til: [ 2 -2 58 -3 79]
Vidig: [ 2 -1 22 -3 96]
kipu: [ -9  -4 -12 -21 -77]
Tazu: [  4   6  54   6 115]
Zazur: [  5  -9 -19  -2  38]
Gub: [-4 -3 58 79 -2]
Nupi: [ 4 -5 45  0 81]
rev: [96 -3 22] -> Vidig
len: [ 5 -9] -> 2
rev: [79 -3 58 -2] -> til
len: [ 2 -1 22 -3 96] -> 5

Tazu: [57 10 62 -8]
buf: [ 20  28  31 -32]
revo: [-39 104 -45 -68]
Zazur: [-39 104 -45 -53]
which: [-39 104 -45 -53] -> Zazur
len: [ 20  28  31 -32] -> 4

Ketun: [-39 -34  -1  70 -14 -57 -14 -46  84  36]
Vidig: [  15   12    1   74   51   58 -109  -31   45   -6]
Nupi: [ 66   8  38 -14  70 -14 -46 -57  81 -12]
kipu: [  4 -25  12  67 -76 -65 -33 -69  79  12]
rev: [-46 -14 -57 -14  70] -> Ketun
len: [-39 -34  -1  70 -14 -57 -14 -46  84] -> 9
len: [15] -> 1
rev: [ 70 -14  38   8  66] -> Nupi
len: [ 66   8  38 -14  70 -14] -> 6

buf: [ 60  21  16 -75 -13 -10  16   6  28   6 -69  17 -38   0   7 -21  -3  10
  30  60  -2 -22 -12  13 -18 -55 -34  -4 -17 -41 -20   2 -25 -38 -18  17
   8  14  31   5  -4 -26 -15 -32 -12 -14  24   1  46 -28  -5 -38  18  -8
  43  24   2 -10 112]
Ketun: [ 38   0  -8   3   5   4  66 -16 -20   5  -2  15  -9 -19 -25  32   4   4
  17 -19 -44  -7   2   8  -7  26 -36 -15   2   1 -73  10  33  -8  10  -8
  14  14   8  -4 -10  12 -49  27 -22 -11  -1   4  18  -8 -36  16  -1 -32
 -67 -31 -11   7   7]
til: [  38    0   -8    3    5    4   66  -16  -20    5   -2   15   -9  -19
  -25   32    4    4   17  -19  -44   -7    2    8   -7   26  -36  -15
    2    1  -73   10   33   -8   10   -8   14   14    8   -4  -10   12
  -49   27  -22  -11   -1    4   18   -8  -36   16   -1  -32  -67  -31
  -11    7 -108]
len: [ 38   0  -8   3   5   4  66 -16 -20   5  -2  15  -9] -> 13
which: [  38    0   -8    3    5    4   66  -16  -20    5   -2   15   -9  -19
  -25   32    4    4   17  -19  -44   -7    2    8   -7   26  -36  -15
    2    1  -73   10   33   -8   10   -8   14   14    8   -4  -10   12
  -49   27  -22  -11   -1    4   18   -8  -36   16   -1  -32  -67  -31
  -11    7 -108] -> til

kaso: [-113   36  100    2  -26  -12   52  -14  -89  -17   40  106    8  -29
  -12   53  -58  -85    4  -68   36]
Ketun: [  32    1 -105  -46   -2  -39    2    9  -40  -12    8   52   40   23
  -19   11    1   61  -68   12   54]
revo: [  88   90   -3   75   15  -27   25  -81  -23 -113   36  100    3  -26
  -12   52  -14  -89    2  -75   47]
Tazu: [ 54   7 -11 -25 -33 -28   5  -6 -20 -17  22  19 -36  -8 -23  10 -11 -12
  15   2   9]
rev: [15 75] -> revo
len: [-113   36  100    2  -26  -12   52  -14  -89  -17   40  106    8  -29
  -12   53  -58  -85    4  -68   36] -> 21
rev: [-17 -20] -> Tazu
rev: [  2 -89 -14] -> revo
rev: [-25 -11] -> Tazu
rev: [ -89  -14   52  -12  -26    3  100   36 -113] -> revo

kipu: [ 71 -66 -17  68 -97  16  59 -62 -13   8 -52   2]
Zazur: [-65 -23  89 -42  26  58 -54 -49  99  64  58  91]
Ketun: [-65 -23  89 -42  26  58 -54 -49  99   8  58  91]
buf: [ 71 -66 -17  68 -97  16 -54 -49 -13 -65 -67 -54]
which: [-65 -23  89 -42  26  58 -54 -49  99   8  58  91] -> Ketun
len: [-65 -23  89] -> 3

revo: [ 38  91  55 -68]
Nupi: [ 84 -57 -37  46]
Gub: [ 95 -57 -37  48]
monav: [ 38  90  52 -68]
Vidig: [ 40  92  56 -68]
til: [  7  41 -21 -43]
Tazu: [101 -59 -39  55]
Ketun: [ 36 -41 -18  13]
len: [101 -59 -39] -> 3
len: [ 36 -41 -18  13] -> 4
len: [ 7 41] -> 2
len: [40 92] -> 2
len: [ 95 -57] -> 2
len: [38 90 52] -> 3

